In the rows, 128 means zero.
One turn moves each row of this set onto another row. After a few examples, where does it send each row asked below?
zit: [126 111 129 105 128 140 123 179 111 111 137 138 159 110 165 151 134 119
 111 104 133 124 151 112 149 143 130  97 108 142 132 149 107]
sugu: [122 121 108  94 116 139 106 157 103 109 120 160 135 112 141 125 134 119
  82 113  97 138 112 146 167 135 137 127 121 102 107 141 134]
zodop: [113 101 125 119 133 144 120 127 125 117 162 153 134 121 157 158 131 130
 135 113 135 157 142 136 147 129 137 101 112 121 148 140 144]
riv: [116 105 137 124 137 153 117 142 112  93 141 138 153 113 168 162 150 127
 130 116 130 136 147 131 152 115 126 101  95 143 142 157 120]
Bik: [112 130 133 117 112 120 107 126 124 106 130 173 149 108 138 125 129 110
 101 120 127 127 138 134 165 100 148 129 103 103 147 154 129]
Gupen: [112 147 103 104 129 126 122 111  89 111 120 161 158 108 123 147 145 147
  98 106 105 122 115 138 163 131 114 114 101 109 117 141 137]
Der: [101 128 132 108 135 139 116 110 120 130 139 140 148 127 128 147 131 127
 131  97 129 156 133 150 168 120 133  86 103 107 113 131 122]
fuzu: [104 128 129 110 100 121 111 134 104 119 121 157 172 116 139 143 124 117
 141 111 124 132 129 117 130 121 101 117  85 109 125 135 127]
vam: [100 111 118  99 124 118 124 152 106  97 114 154 153 117 128 157 160 121
 108  98 124 130 139 124 148 110 133 137 163 116 136 133 132]
ruf: [125 138 124 105 109 141 108 159  94  85  95 140 144  95 149 133 129 126
 116  88 117 128 126 123 163 135 108 116 135 124 122 123 131]
kovu: [139 137 112 106 127 144 118 176 120  98 134 156 156 125 136 138 134 115
 103 107 117 109 125 126 155 130 146  98 109 157 133 135 114]
Tupa: [102 128 138 113 134 124 114 136 110  95 109 139 138 154 121 122 125 112
 116 115 122 131 107 123 171 142 109 119 126 115 127 142 143]
Tevi: [123 118 113 119 130 146 116 142  93  95 123 127 119 116 148 133 121 122
  92 139 137 140 131 135 149 137 146 143 115 151 131 141 123]
vasu: [120 120 124  97 144 139 117 181  92 121 138 137 169 135 153 152 137 122
  94 107 147 128 139 125 144 126 112 104 107 147 130 135 112]
bosob: [ 94 132 103 125 140 130 107 122 104 109 125 148 152 124 113 142 136 137
  92  91 114 145 127 153 129 130 148 127 146 132 136 119 117]
zuz: [125 142 120 113 137 143 129 142 100 101 119 153 170 106 139 140 107 161
 121  99 141 107 116 139 158 110 151  96 128 113 132 130 131]
sosu: [134 145 134 110 122 134 114 151 116  93 118 144 175 117 129 129 127 123
  87 120 124 111 113 109 156 141 138  98 118 134 135 129 151]
Lomos: [117 105 117 115 129 125 118 138 116 148 140 169 131 108 128 139 138 130
 109  86 118 118 139 140 157 124 163 109 124 132 145 136 127]
bama: [ 88 138 130  96 131 134 102 153  96 102 114 128 164 112 135 152 143 117
 108 105 102 140 111 139 132 113 134 148 125 129 112 146 115]
Rerot: [126 115 136 116 120 129 133 150  86 113 119 144 130 115 140 156 133 159
 124 131 147 123 122 130 140 134 119 100 132 140 133 115 131]
bukit: [128 147 110 118 141 137 110 171 109 101 129 146 154 148 138 137 135 119
  90  96 145 111 124 131 154 129 138 113 127 149 143 122 114]
mil: [117 117 120 126 131 143  83 168  90 118 121 158 132 123 165 144 115 123
 118 107 133 131 160 146 143 124 142 109 144 128 132 144 118]
bonat: [110 122 103 116 108 117 119 131  86  98 134 152 141 127 143 114 101 115
 114 103 114 134 145 121 169 128 134 105 114 127 144 113 125]
vogu: [ 94 113 128  84 140 132 127 145  85 135 109 146 153 126 120 139 134 135
  88  79 118 129 115 129 135 118 129 110 133 123 112 132 122]
lud: [133 134 115 128 120 142 105 142 116 128 115 143 155 121 141 159 142 152
 107 123 139 140 123 144 117 122 152 115  89 126 118 139 125]
lefim: [ 89  96 113 117 158 138 118 133  87 106 114 145 155 127 132 134 124 118
 118  99 130 147 142 127 138 120 104 142 137 131 115 135 117]
Fomo: [110 106 122 109  86 154 116 147  95 117 131 170 138 122 135 141 136 115
 115  97 159 131 116 141 132 124 141 108 116 117 129 150 118]
gavo: [113 119 122 109 135 121 130 142 103 101 127 140 138  98 134 144 138 125
 125 116 121 136  98 130 154 106 123 132 120 127 142 187 143]
goko: [120 112  81 111 140 143 110 162 109 104 131 154 161 125 127 129 110 139
 107 100 128 131 129 141 131 142 136 132  96 130 121 160 113]
Nuzot: [105 130 119 130 145 133 106 138  73 111 119 153 150 110 150 160 122 140
 119  89 143 140 150 131 124 116 107  94 112 132 142 154 140]
segap: [101 118 118 111 117 135 113 131  70 133 122 115 163 114 156 138 115 124
 123  85 109 139 122 122 154 134 143 104 102 132 121 151 124]
sasus: [106 117 136 118 139 145 104 157 108 103 153 136 162 107 150 164 160 114
 109 124 144 145 138 147 145 111 115 112 106 140 133 143 110]
lubo: [ 99 123 113 121 157 143 107 126  95 130 142 173 128 113 139 155 129 112
 104 121 128 136 131 149 125 108 127 124 102 122 123 153 147]
Bet: [112 129 128 118 121 127 103 139 113 104 138 147 148 131 118 113 123 120
 109 129 122 117  96 117 159 155 120 114 126 124 121 147 146]
tasas: [148 134 115 100 142 141 104 159 117 109  90 162 147 118 147 150 130 135
 115 110 114 128 154 135 153 107 122 129 119 137 134 147 135]
Sono: [105 125 128 127 136 147 112 100 116 128 148 138 142 124 145 134 119 139
 135  94 145 138 122 129 159 135 135  96 105 113 123 141 139]
bamu: [ 96  83 155 115 130 146 109 164  92 103 124 155 154  95 142 128 125 124
 108 110 139 111 126 127 142 136 114 117 117 123 126 143 130]
safut: [112 125 134 123 127 138 105 129 111  97 125 152 174  97 132 158 133 132
 124 115 104 133 139 141 132 126 134 128  98 146 157 119 148]
gol: [112 133 125 100 128 146 115 110 106 115 143 148 152 136 123 127 111 133
 114 113 136 142 102 130 161 144 132 118 104 120 131 170 149]
voka: [ 99 136 130  99 126 135 117 119 115 109 126 137 142 136 119 133 118 117
 113  96 133 164 119 141 171 146 134 117 110 104 127 168 127]
lozi: [101 129 116 104 153 133 119 157  98 101 128 156 158 109 139 141 120 133
 107  73 140 163 132 144 148 101 146 134 138 118 128 156 108]
boza: [106 123 114 111 146 128 110 149  98 112 111 145 175 134 150 148 132 134
 122  93 106 139 143 131 150  90 145 115 132 114 108 109 124]
gezuz: [ 91 122 157 109 162 131 114 131  97 114 118 156 166 109 134 148 121 142
 102 123 120 145 127 148 140 107 130 129 144 116 131 128 134]
paz: [105 103 123 109 126 141 124 123 118 116 153 147 151 116 134 167 152 115
 117 111 143 160 154 144 152 122 124  96 119 121 139 123 133]
desid: [126 139 132 109 152 109 129 147  99 113 119 138 133 100 145 119 108 148
  99 110 126 133 126 120 166 110 123 112  91 133 129 145 123]
sel: [116 106  99 128 127 133 118 136 116 108 121 132 147 118 149 139 120 112
 123 136 121 121 127 118 145 131 144 126 143 108 123 119 156]
Lol: [124 156 141 111 142 124 109 159 121  98 111 141 160 145 137 136 120 122
  92 120 127 127 113 125 159 132 136 118 127 121 143 122 149]
Mutof: [ 83 137 120 114 120 137 115 116  76 123 146 158 140  97 142 153 123 116
 105 111 132 126 125 139 146 148 129 115 132 103 123 124 138]

gol turns into kovu
Lol turns into sasus
vogu turns into boza
Now these:
Mutof turns into ruf
safut turns into gavo
bonat turns into Rerot

One turn moves each row of this set onto another row. After a few examples, where does it send each row asked below?
Bim: [131 123 135 165 147 103 119 164 124 143 103 150 111 125 114 123 122 121
 145]
lor: [135 123 138 154 132  93 106 164 107 154 116 164 114 145 131  90 122 115
 116]
Vov: [137 116 130 146 162 112 100 171 114 144 119 127 110 130 147  91 134 104
 134]
boz: [135 129 143 163 132 132 138 172 102 137 115 147 119 102 159 130 122  96
  94]
vin: [149 129 140 140 146 123 139 163 100 137 119 144 110 111 155 134 145 118
 101]
veso: [108 143 147 173 132 117 107 128 111 145 138 144 115  90 145 118 140 106
 146]
Lidi: [103 117 129 141 127 116 128 143 106 120 114 150  99 108 156 112 107  84
 115]
dekuv: [138 126 144 151 124 143  97 140  90 155 116 151 114 133 137  90 142 111
 153]
duno: [123 115 137 150 127 119 140 151  92 136 134 135 114 118 149 112  79 117
 130]
mot: [128 141 164 176 145 124 111 135 100 152 139 128 115  99 155 120 138  98
 131]
murus: [115 119 129 121 135 109 135 131 105 122 119 168  97 122 154 111 114 112
 119]
Laza: [127 122 109 140 120 134 127 160 110 142 131 154 112 101 145 114 146 135
 138]
Kib: [146 136 175 133 151 116 117 152 106 137 125 137 136 120 132 115 138 103
 145]
zutu: [118 139 123 154 150 142 102 128 117 134 108 163 117 127 149  95 141 107
 145]
kod: [121 138 164 171 129 132 111 128 101 160 144 159 123 104 157 100 108 109
 142]
mogug: [142 128 168 143 122 144 107 139 114 157 121 151 113 128 120  98 128 119
 145]
negef: [120 141 127 159 139 134 114 122 131 145 122 145 114 135 126  95 144 116
 135]
vapo: [126 150 146 143 158 109 122 134 121 131 129 162 143 135 146  95 133 104
 123]
vur: [112 121 116 153 102 133 119 171 105 141 129 155 119  92 149 106 131 109
 126]
tevit: [129 110 136 161 115 128 145 159  83 145 129 135 119 117 147 113  96  99
 137]
rav: [108 115 136 136 123 109 123 142  99 125 126 140  94 117 151 107  92 106
 113]
Fil: [137 120 146 146 159 130 108 171 130 145 109 166 119 122 145  98  99 119
 140]
Vesed: [132 132 133 157 136 132 125 174 110 137 127 133 112  99 157 125 124 121
  92]
tak: [114 144 170 162 133 111 107 122 102 148 136 165 114 107 158 106 119  97
 118]
Zuvu: [146 109 141 138 128 132 147 147  84 149 132 146 110 130 152 108 102 122
 139]
vusik: [151 135 168 153 139 117 115 150  80 146 111 153 131 132 133 120 141 104
 144]
Fuv: [119 128 123 152 111 122 117 177 107 137 134 144 118  90 141 121 129 131
 116]
nub: [130 148 150 154 163 115 121 136 107 125 103 172 135 129 147 120 133 100
 134]

mot turns into kod
vusik turns into dekuv
Now these:
murus turns into vin
Vov turns into Fil
rav turns into Vesed
Kib turns into mogug
vur turns into Lidi

One turn moves each row of this set onto another row. After a few examples, where does it send each row asked below?
sov: [122 131 125 123 119  89 116 133 102 110 104 126 138 123 159 112 126 125
 114]
nabu: [138 125 141 129 136 125 112 137 111 100  96 111 137 145 185 108 144 116
 121]
nupog: [ 98 106 123 138 130 140 130 136 114 121 126 128 160 142 171 114 134 128
 137]
boket: [119 107 131 134 123 110 104 117 112 106  96 136 140 140 172 102 134 122
  95]
pemek: [139 113 128 159 127 132 108 121 125  99 107 117 141 160 135 112 149 124
 142]
fuzim: [137 121 152 160 119 142  99 127 131 114 101 100 145 116 135 104 160 125
 136]
fanu: [117 116 112 156 128 127 137  99 116 102 122 117 138 134 159 102 125 132
 126]
nufa: [161 115 147 124 116 143 134 139 107 136  96 130 156 112 117 116 150 129
 123]
tikun: [115 117 125 123 132 118 125 141 105 109 112 129 144 148 183 115 130 122
 123]
sus: [103  87 132 156 117 147 109 118 130 121 114 135 153 137 149 103 141 130
 117]
Gamaz: [100 102 109 129 128 125 136 116 108 117 114 125 147 115 169 105 122 124
 123]
votam: [148 125 143 128 116 137 125 135 101 140 106 144 164 108 113 120 148 133
 118]
lav: [101  93 122 141 119 124 117 119 118 116 113 144 145 138 163 105 127 129
 105]
vemi: [128 105 121 163 125 142 128 113 128 100 122 117 130 145 141 107 134 130
 136]
gup: [136  96 139 149 128 155 102 133 130 112  96 109 144 131 139 108 158 116
 143]
Besan: [132 110 145 146 124 124  90 114 120 104  86 122 145 140 165  99 152 119
 102]
lage: [144 120 137 121 118 138 152 119  99 138 105 129 158  92 137 107 135 135
 111]
novi: [110  87 121 148 125 158 130 125 128 119 118 118 141 117 147 107 136 125
 138]
gamam: [110 109 139 154 132 161 120 128 126 120 117 111 162 135 166 107 151 127
 142]
Bep: [151 136 145 129 120 134 132 116  97 134 101 132 158  90 133 109 145 134
 104]
begu: [160 124 145 128 116 143 130 132 104 140 103 138 168 110 121 119 146 133
 117]
nok: [106 107 132 160 114 147 122 127 130 127 126 116 153 111 131 107 142 135
 141]
regut: [120 130 114 149 132 107 120  97 106 101 108 117 156 144 163 103 135 128
 125]
Nasog: [161 133 145 125 119 135 129 124  98 139  98 134 172 106 130 116 147 133
 111]
nodat: [135 120 151 150 136 152 108 128 123 106  99 100 148 137 175 103 158 120
 132]
pef: [153 111 142 126 115 150 148 132 108 136 106 130 148 100 124 111 140 133
 118]
nevap: [116 118 119 132 138 133 135 118 121 109 147 127 143 131 168 112 131 124
 128]
zite: [147 130 138 116 121 124 139 120  92 139  95 131 172 100 138 110 143 132
 112]
kud: [156 124 139 124 115 141 145 125 101 137 109 138 155  99 133 115 133 136
 107]
dip: [158 132 141 123 119 133 138 120  97 137 102 134 164  99 138 113 138 134
 104]
sadil: [125 111 131 145 137 154 124 126 134 111 145 121 145 138 151 114 146 123
 142]
Badip: [158 119 141 127 114 146 140 133 105 139 110 140 157 106 123 118 138 135
 114]
tibi: [135 128 124 151 131 110 103 111 111 100  98 116 157 159 148 110 149 123
 134]
lifuf: [143 138 138 130 145 119 101 119 117 102 117 114 156 145 168 112 158 113
 129]
zigul: [121 120 119 119 134 101 112 119  98 110  90 120 154 127 174 107 136 115
 118]
gekip: [123  97 146 159 121 147  93 116 132 114  97 122 152 139 151  99 156 124
 115]
figit: [ 96 113 116 137 115 114 132 130 112 125 127 132 149 115 147 113 121 134
 128]
Pem: [147 134 146 131 120 134 123 122  98 139 101 136 172  99 122 114 152 134
 114]
peras: [154 128 143 126 117 137 139 125 100 130 107 137 142  93 130 112 136 134
 103]
Fop: [141 124 142 143 140 145 103 126 131 106 126 113 153 146 150 114 163 117
 142]
tep: [148 136 147 138 122 106  97 131 114 103  88 106 136 124 152 107 150 119
 119]
Rarid: [151 121 141 125 114 138 136 137 102 134 110 145 145 104 118 119 138 134
 112]
pob: [127 136 124 123 144 112 121 113 111 103 130 122 150 135 179 111 138 119
 120]
nar: [157 127 145 117 120 127 128 132  97 138  90 131 171 113 126 115 152 129
 120]
pomu: [142 117 138 131 133 120  91 129 112 106  78 110 152 138 156 109 159 110
 131]

fanu turns into vemi
figit turns into nok
Badip turns into begu
Now these:
sadil turns into Fop
zite turns into lage
sus turns into gekip
votam turns into Pem
gup turns into pomu
gamam turns into nodat

